(in the rows, 128 means zero)
name the system of each run:
Q_807, run 1 (8 x 22):
[[184 122 159 109  88 189  90 161 112 151  90 153 123 172 128 133  92 149
  131 146 126 116]
 [145 137 146 120 143  66 125 165 101 164 171 135 147 103 192  95 149 123
  127 175 110 106]
 [110 123 117 117 204  85 127  90 154  93 125  85 160 127 101 142 122 130
  181 112 107 155]
 [162 112 149 133  97 154  79 111 125 130  79 141  89 168  95 182 103 180
  120 114 114 151]
 [171 137 184 121  71 107 146 170 111 159 176 159 162 124 168 117 131 124
  105 152 111 131]
 [113 162 100 125 175  43 152 144 154  93 139  82 157 127 119 121 128 101
  140 156 127 145]
 [108 115 143 143 165 154 126 110 142  89  85 140  88 184  85 177  92 166
  136 120 100 123]
 [192 115 173 104  83 175 114 165  98 159 126 153 147 161 154 111 103 133
  118 163 127 114]]
Q_240, run 2 (8 x 22):
[[117 178 126 129 112  50 153 150 166 132 168 126 165  76 144 132 149 104
  146 113 112 150]
 [119 150 118 154 131  79 167 108 157  94  84 143  70 129 135 197 101 135
  106 139 115 140]
 [154 117 186 132  95 157 165 147 129  93 137 142 147 200  92 150  92 135
   95 142 112 145]
 [122 152 125 129 146  96 107 210 109 130 155 108 138 173 117  80 136 128
  103 182 130  98]
 [103 123 138 117 225 111 116 129 130 126 115 137 127 132 155 128 112 144
  189 147  82  87]
 [193  97 124  91 152 126 111  79 121 115  86  83 162 141 125 142  95 124
  162 144 140 170]
 [167  98 155 131  93  82  70 114  88 167 163 120 135 119 137 131 164 169
  102 127 118 165]
 [109 175 140 131 114  61 141 148 171 136 168 140 164  81 136 143 148 120
  160  94  96 148]]
Q_992, run 3 (8 x 22):
[[130 142  88 117 121 125 177 108 154  87 128  76 167 119  98 113 124  72
  122 122 176 164]
 [ 83 109 126 171 135 128  87 139  98 139 140 145  59 155 108 131 160 179
   79 126 118 102]
 [162 138 177  98  99 190 152 149 153 124 120 156 182 151 120 136  83 115
  171 113 110 130]
 [123 149  61 125 146 104 131 145 112 142 105 106  98  95 172  89 141  92
  110 174 174  96]
 [ 90  72 172 143 171 151 146  70 115 119 170 149 135 125 122 141 145 156
  143  89  89 128]
 [168 152  95 102  88 146  60 145 144 142  88  91 148 133  87 121 121 127
  155 109 162 158]
 [131 134 149 147 101  94 150 136 111 164 143 183  85  88 200 144 141 136
   99 148 106 103]
 [107 131 122 123 133 139 191  96 165  79 149  99 181 124  88 129 121  88
  143  93 142 163]]
Q_467, run 4 (8 x 22):
[[100 143 119 153 100 138 110 156 110 176 133 180  66  93 172 121 156 144
  103 125 124  79]
 [121 131 127 114 134 135 213  96 155 102 150 124 179  85 147 122 121  70
  149 111 138 140]
 [132  95  74 131 140 147  73  83 102 127  89  81  92 134  95 123 144 145
  112 120 172 145]
 [ 94 132 172 142  89 180 120 143 140 155 162 187 127 118 116 137 145 155
  141  67  93 110]
 [141 175  78 112  95 118 158 161 144 134 120 110 146  88 156  91 132  66
  121 148 179 122]
 [ 83  81 110 160 173 133 155  52 111 103 124 126  77 116 128 149 145 141
  101 113 132 126]
 [140 128 141 103  97 209 105 132 149 129 121 125 174 145  76 118 116 126
  169  77 136 142]
 [120 147  98 141  92 127 103 166  99 177 134 148  82  94 169  94 163 125
   90 145 154  88]]
Q_467, run 5 (8 x 22):
[[160 155 141 124  99  78  80 202 113 147 155 110 149 163 115 105 139 144
  104 166 125 138]
 [ 92 158 139 149 179  51 164 153 147 104 138 146 108 136 149 155 118 135
  128 161  83 108]
 [181 122 142 105 149 125 148 113 141  88  76 108 147 175 117 164  66 122
  146 164 123 154]
 [163  92 173 131 121 122  83 150  75 147 144 132 119 185 126 121 130 175
   89 169 110 127]
 [115 161 163 118 162  76 133 188 142 131 176 134 177 139 138 109 130 126
  161 148  84 110]
 [158 147 104 115 175  62 121 121 138 115  69 109 106 130 160 161  93 128
  151 180 121 131]
 [174  84 195 128 119 118 129  93 109 119 129 143 134 167 127 176 104 169
  116 137  89 164]
 [157 151 150 117 107  81  89 195 120 135 165  99 175 167 100 102 136 136
  117 155 122 149]]
Q_240, run 6 (8 x 22):
[[134 140 176 128  83 190 147 171 130 154 131 198 120 138 153 131 107 134
  129 124 104  87]
 [114 132  93 120 159 131 186 142 117 105 145  97 149 126 144  71 128  68
  106 172 169 104]
 [ 78  89 112 152 192 150  88  92 108 117 112 120  78 151  96 137 142 172
  130 110 118 108]
 [169 132 138  87  98 193  87 138 141 150 109 125 180 130 108 115 110 123
  186  97 135 138]
 [155 121 100 125 107  99 116 122  90 176 136 127 108  71 195  99 161 111
  101 159 160 117]
 [ 73 108 138 150 151 124 172  68 147 108 166 141 134  89 119 150 153 128
  140  70 107 143]
 [139 167  89 133  68 145 113 140 163 110  77 111 106 141  74 157 112 122
  113 104 164 159]
 [134 127 169 141  82 168 145 169 102 161 145 192  99 136 168 120 127 137
   90 146 115  85]]
Q_159, run 7 (8 x 22):
[[139 147  95 140 152  55 146 112 137 110  75 121  74 118 161 173 106 126
  113 172 129 133]
 [157  78 198 133 126 134 134 100 105 109 151 135 146 183 105 158 112 166
  108 131  93 161]
 [140 178 107 122 101  86  77 192 149 126 132  87 155 150  77 114 135 129
  131 130 141 154]
 [ 98 154 149 137 186  79 149 159 139 128 135 166 108 126 172 144 116 140
  152 158  74  84]
 [179 100 137  97 160 133 154  89 130  89  94  91 166 162 119 143  80 111
  149 157 134 161]
 [145 113 123 134 131  83  34 135  95 158 124 105 102 146 112 131 155 184
  116 137 120 143]
 [113 159 169 120 133  97 138 146 172 130 165 150 181 107 126 145 127 131
  189  89  75 139]
 [159 155  91 124 139  58 158 114 145 104  79 102 106 115 157 161 100 102
  117 174 146 149]]
Q_807, run 8 (8 x 22):
[[114 108 197 135 135 144 141 131 136 102 174 139 170 178  79 144 121 156
  137 100  82 145]
 [181 181 115 105  91 104  93 193 147 136  83 115 135 153 122 135  95 121
  136 164 142 137]
 [108 123 165 146 178  75 167 133 118 121 148 164 104 134 176 149 121 143
  120 167  77  99]
 [168 100 140  93 167 148 126 110 125  97 116  80 189 174  97 115  96 117
  162 147 135 156]
 [132 133 136 143 126  98  46 169 106 157 116 138  83 164 116 141 139 189
  113 146 106 117]
 [150 141 184 102 133 116 155 139 149 142 154 160 188 106 167 138 109 119
  187 120  79 128]
 [174 126  98 120 149  53 110 101 122 110  88  75 118 139 130 152 113 131
  118 172 144 171]
 [106 101 196 153 133 130 129 130 121 111 167 155 127 181  91 157 128 178
  109 111  74 136]]
Q_992, run 9 (8 x 22):
[[ 98 130  94 137 143 200 150 120 144  96  68 137  80 156  99 141  97 118
  123 122 152  97]
 [156  73 141 116 119 210 126 111  73 150 125 139 120 145 151  91 125 126
  103 149 154 101]
 [112 127 126 107 133 166 110 147 120 166 173 128 178  87 144  63 162 106
  168 102 137 100]
 [ 91 146  90 130 147 132 100  98 156 153  99 146  95  62 145 147 145 135
  182  76 121 113]
 [165  97 126 129  78 149 136  50 127 134  98 133 108  95 137 174 123 134
  116  95 146 174]
 [137 132 126 145  42 126 134 141 115 142 174 122 137 111 112 107 167 115
   66 109 164 157]
 [ 62 174 132 158  99 151 160 176 165 118 151 170 108 126 102 131 139 124
  116  90 115  98]
 [116 133 103 129 130 201 168 120 147  96  66 143  89 151 116 144  85 107
  125 130 153 101]]
Q_159, run 10 (8 x 22):
[[ 98 108 147 165  96 129 161 139 101 116 191 131 119 151 105 109 162 132
   46 129 139 129]
 [ 73 164 109 141 128 178 151 180 160  94 126 129 124 167  71 109 118 108
  123 112 143  98]
 [138 137 122 116 141 183 129 170 112 146  86 161  96 146 168 106  97 118
  135 173 134  62]
 [154  77 139  95 161 178 120 106  83 149 150 108 177 125 152  69 137 111
  152 145 146 112]
 [ 98 120  74 124 156 134  71  95 128 152 121  98 121  79 115 104 169 132
  165  83 151 128]
 [120 131 136 134  99 146 142  84 151 154 112 179 104  62 164 173 130 134
  157  74 108 129]
 [169 120 126 132  52 122 177  95 122 128 137 125 132  97 147 141 133  97
   73 128 166 170]
 [ 76 122 124 174 104 122 147 139 113 110 177 127  96 147  90 117 168 139
   49 117 142 127]]
Q_496, run 11 (8 x 22):
[[ 98 118 116 150 152 153  92 117 117 149  84 167  46 126 145 156 128 170
  129 121 112  87]
 [187 102 162  99  73 173 129  97 116 163 137 144 174  96 156 126 123 118
  148 102 134 154]
 [ 89 127  80 143 142  97 105 132 104 148 167  96 119  91 132  76 189 118
  103 128 161 117]
 [ 72 127 148 150 140 154 144  94 164 113 129 165 110 113 103 173 130 151
  158  60  89 126]
 [166 143 102 130  38 162 146 128 128 139  97 134 105 111 136 134 120 101
   80 128 180 144]
 [ 93  99 164 147 144 142 148 148  86 144 198 155 129 136 150  84 162 135
   93 143 112  87]
 [ 95 140 100 110 151 200 137 122 163 108 110 115 158 122  89 108 116  99
  183  83 147 116]
 [133 125 100 142 114 147  92 126 105 161  74 157  43 117 162 144 127 153
  105 144 141  94]]
Q_496, run 12 (8 x 22):
[[175 132 127 108 145 117 132  99 142 127  53 144 105 122 170 180  76 132
  164 153 113 131]
 [193  83 145 114 121  87 103  99  80 141 144  92 153 137 147 118 137 140
   98 168 138 169]
 [ 96 146 132 133 156  69  90 152 146 120 174  93 167 138  79 118 159 148
  152 104 103 153]
 [119 188 109 138 115  81 152 140 188 103  83 142 100 115 123 187  99 122
  143 119 115 140]
 [175 106 160 136 102 105 188 114 105 107 128 138 117 154 158 152 101 119
   67 181 130 146]
 [126 114 147 120 155 135 129 162 111 101 173  87 182 192  77  81 130 123
  115 152 132 134]
 [104 179 107 121 170 120  93 186 162 119  83 130 113 156 105 135 100 137
  177 137 109  95]
 [192 125 145 104 134 109 141 109 124 140  76 150 117 118 193 167  83 129
  151 169 110 130]]

runs to name:
run 13 (2 x 22):
[[112 110 160 129 131 119 105  88 144 140 166 135 162  95 109 150 154 157
  174  58  90 161]
 [122 172  75 145  64  94 134 129 157 129 113 116 101  82 119 145 148 106
   97 104 168 157]]
 -> Q_496
run 14 (2 x 22):
[[124 141 104 157  75 133  87 146 126 120 103 118  74 164  71 150 135 158
   72 117 154 147]
 [110 157 169 132  93 159 188 176 145 138 166 189 145 118 156 119 122 106
  126 121 106  90]]
 -> Q_807
run 15 (2 x 22):
[[128  71 106 136 126 135  95  66  82 146 150  95 120 103 122 107 176 142
   97 109 161 154]
 [ 79 156 128 136 111 144  96 141 164 143 156 141 144  99  86 130 160 143
  168  48 110 132]]
 -> Q_467
run 16 (2 x 22):
[[129 127 167 134  73 121 157 125 126 158 197 160 162  78 156 120 163 119
  118  94 116 142]
 [106 159  58 134 138  76 128 120 152 105 123  71 132  99 101 117 152  98
  122 119 169 156]]
 -> Q_467
run 17 (2 x 22):
[[174  66 117 101 162 145 110  71  81 132 118  82 151 130 142 100 129 120
  133 153 158 144]
 [111 122 124 134 146 101  34 134 119 153 143 105 127 133  87 124 165 180
  152  95 110 142]]
 -> Q_496
run 18 (2 x 22):
[[131 106 137 143 149  49  87  99  99 161 153 128 106  93 165 145 165 167
  122 133  99 140]
 [121 137 149 130 119 104 164  92 175  91 143 120 169 122  89 174 119 125
  154  78 106 183]]
 -> Q_159
run 19 (2 x 22):
[[ 98  90 138 144 111 206  91 113  99 158 142 156  97 128 109 113 160 161
  115  83 130 103]
 [151 151 127 101  71 199 124 144 147 164 113 157 153  91 143 113 120 101
  166  91 146 117]]
 -> Q_992
run 20 (2 x 22):
[[ 89 123  72 136 138 121 135  98 122 132 157  95 131  71 129  87 181  96
  117 103 173 130]
 [ 74 127  93 150 114 180 126  89 152 120 113 135  94 100  89 142 148 131
  132  56 147 129]]
 -> Q_807
run 21 (2 x 22):
[[184 124 107 118  93  70  86 131  96 151 134  81 138 120 137 109 151 127
   92 162 164 168]
 [ 80 137 161 146 168  66 132 139 146 117 186 133 150 128 111 139 152 154
  147 107  71 135]]
 -> Q_496
run 22 (2 x 22):
[[103 156 142 133 163 146 140 197 131 118 113 162 101 176 136 119  97 133
  129 171 104  65]
 [178 111 137  84 163 173 141 119 121 128  83 126 159 142 162 117  78 104
  177 166 130 109]]
 -> Q_496
run 23 (2 x 22):
[[164 129  87 135  67 107 122  97 127 118 104  87 112 118 104 146 137 117
   80 124 182 183]
 [102 130 171 166  77 123 150 162 116 133 188 168 112 144 117 130 155 149
   64 118 110 123]]
 -> Q_992
run 24 (2 x 22):
[[149 168  99 116  74 137  87 155 136 184  96 155 104  73 167 126 136 123
  146 114 145 110]
 [117 113 132 146 104 101 199  75 128 122 164 141 124  73 164 143 151 101
   93 113 136 149]]
 -> Q_467
run 25 (2 x 22):
[[ 97 109 161 130 168 135 100 165 105 129 192 116 168 169  94  82 154 150
  133 128 103 111]
 [122 180 103 109 172 100  98 175 155 145  88 137 120 111 158 124 109 122
  190 147 110  88]]
 -> Q_467
run 26 (2 x 22):
[[104 125 124 130 223  87 143 130 131  86 113 107 119 172 122 134 103 134
  143 172 103 109]
 [180 110 169 101 151 153  96 133 121 132  84 142 136 175 133 153  77 158
  169 153  95 123]]
 -> Q_467
run 27 (2 x 22):
[[ 81 134  83 159 134 109 111 136 104 155 135 138  62  91 154 106 173 134
   89 134 149  89]
 [103 130 138 120 143 168 194  87 172  98 129 142 161 101 122 149 108  97
  175  79 118 133]]
 -> Q_467
run 28 (2 x 22):
[[161 117 193 130  93  89 145 149 102 151 187 152 158 130 164 126 139 138
   97 152  98 139]
 [ 91 151  96 120 168 110 166 138 157  88 155  82 179 128  96  93 135  83
  146 125 148 135]]
 -> Q_496
run 29 (2 x 22):
[[122 141 182 122 134 157 165 175 128 146 150 190 141 136 173 118 108 124
  145 147  86  76]
 [143 112  82  95 172 166 151 102 119 114  96  87 153 116 145  88 111  78
  156 153 174 115]]
 -> Q_496
